[[104 107 103  95  98 134  89  98 105 125 115 119  91 102 103  95]
 [ 86 113 125 106 106  85 110  88  89  72  92  79  96  93  48  62]
 [136 107 125 105  98 122  70  96 122  46 111  89 107  94  38  96]
 [ 98  80 113 103 105  99  90  94  88  90 110  77  89 108  84 104]
 [106  84 119 110 109 130 107  89 109  43  82 128 113 102  80  70]
 [ 67  98 126  86 106 103  97  91  91  88 107 111 116  98  74  78]] value 98

[[ 92 135 142 161  64 127  95  74  94  93  91 120 111 157  74 147]
 [ 80  52  29  79 106 130 102 156 103  61 112  59 100  86  83  84]
 [125 145 157 141  96  49 102  80 134 150  84 124  85 118  75 113]
 [ 85  49  70  29 109 135  83 102  59  85 111 101 118  63 146  85]
 [ 78  66 124  83  61 161  58  89  63 106  96 137 131 124 100 150]
 [ 89 153 105 164  85 131 125  68  78  42 104  86 107 146 103 113]
 [124 155 165 121 103  59 105  43 100 137  89 135  95 107 122 104]
 [ 94  51  37  49 126  99 104 144 104  85 111  67  94  56 109  63]
 [ 81 111 135 124  63 156  82  61  59  81  97 129 127 144 108 147]
 [ 83 140  90 159  84 143 124  81  77  32 106  79 110 145  99 114]
 [ 82  91 135  85  69 156  71  59  47  95  98 139 132 120 129 138]] value 91

[[133 134  51 120  72 118]
 [144 129  56 137  93 128]
 [ 91  87 102 109 107  68]
 [129 138  59  88  59 160]
 [101 101 101 102 102  98]
 [103 106 100 104 101  98]
 [ 86  90 130  82 113 110]
 [ 75 106 122  58  80 100]] value 106

[[ 80  82  91 105 108 117 113  81  84  91  76  82  71  94  94 114]
 [ 81  82  91 103 104 115 113  82  83  93  76  84  73  98  95 112]
 [ 83  83  91 100 106 112 113  84  84  95  77  87  76 101  95 110]
 [ 85  84  92 100  98 108 112  86  84  97  78  90  79 103  98 108]
 [ 90  90  95  99  96 106 108  91  89  99  83  94  86 103 112 107]
 [ 79  82  92 107  93 118 112  79  89  89  76  80  69  91 110 117]
 [ 88  88  94  99 102 107 110  88  86  98  81  92  83 104 121 107]
 [ 92  90  95  99  96 106 107  92  90  99  86  95  89 102 101 106]
 [ 95  91  96  99 100 105 106  95  91  99  92  96  92 100  40 106]
 [ 79  82  91 106 107 118 113  80  84  90  76  81  70  92  47 116]
 [ 93  91  96  99 103 105 107  94  91  99  89  96  91 101 110 106]] value 91

[[ 97  92 125 102 103  92 108  66 109  99]
 [ 72  86  57  64  94  91 115 108 147 112]
 [100  82  94  99 112 164 117 131  95  78]
 [ 67 107 114  94 102  86 108 127 102 115]
 [ 92 114 102 162 109  65  83 107 106  73]
 [104  94 134  99  96 146  89 108 121 118]
 [ 31 125  77  74 120 123  83 137 107 106]] value 125

[[116 110  86 114  99  98 113 106  94  76  82  92  93 135]
 [ 93 122  76  92 120 109  91 118  97 111  90  92  99  95]
 [ 91  74 103  77 106 101 103 101  97 124 109 110  86  88]
 [ 99  60  99  74 105  99 117 101  89 119 104 113  71 110]
 [ 96 126  76  98 117 108  91 117  98 104  87  90 102  98]
 [ 93  61  97  68 110 102 111 103  91 129 107 114  73  98]
 [111  52 114  91  87  91 129  89  90  97 105 114  74 129]
 [ 74  90  72  53 136 115  88 123  92 157 103 107  79  68]
 [ 88  51 120  70  98  97 107  89  98 132 123 120  84  80]
 [119  90 104 116  86  93 119  94  95  73  91  99  92 137]
 [102  77 110  94  95  96 109  93  98 104 106 108  90 104]
 [102  53 130  91  83  90 115  80  99 106 118 117  89 100]] value 53

[[115  51 151  97 104 138  91  82 123 141  77  68]
 [ 96  50 150 120 113 111  83 108 125 103  57 101]
 [ 84 106  66  88 130 114  97  42  46 107 158 103]
 [105 137  70  68 114  60 149  46  41  73 150  62]
 [ 91  74 118  89 110 129  70 100 106 130  70 124]
 [155 158  96  58  55  84 147  83  65 106 107  46]] value 158

[[ 99 111  63  93  96  84  85  64  63  98 138 119]
 [115  47 122 140  78 111  47  75 122 118  78 149]
 [123  67 104 114  69 117  54  59  97 133 100 141]
 [152 118  65  76  38 104  81  62  63 131 132 108]
 [139  47 139 136  56 113  55  75 129 123  66 132]
 [143 125  71  82  52  88 101  78  71 106 127  89]
 [124  77  96 107  67 115  59  59  90 132 107 136]
 [128  99 113 115  74  74 106 110 115  76  83  85]
 [147  47 160 161  59  71  71 105 155  73  38 113]] value 47

[[ 74  56 101 137 129 115  92  69 158 125  93  96 157 156 129]
 [ 67 113 156 120 158  80 142  94  52 134 123 149  61 125 103]
 [156  95  55  76  48 151  69  91  55  43  83  74  47 100  72]
 [136  58 102 150 136  57 143 104 155 149  73  53  64 123  57]
 [ 61  96 157  79  79  77  68  44  78 131  65 124  58  88 119]
 [ 48 140 121  50  92  75 122 159  47 133  50  82  94  59 137]] value 140
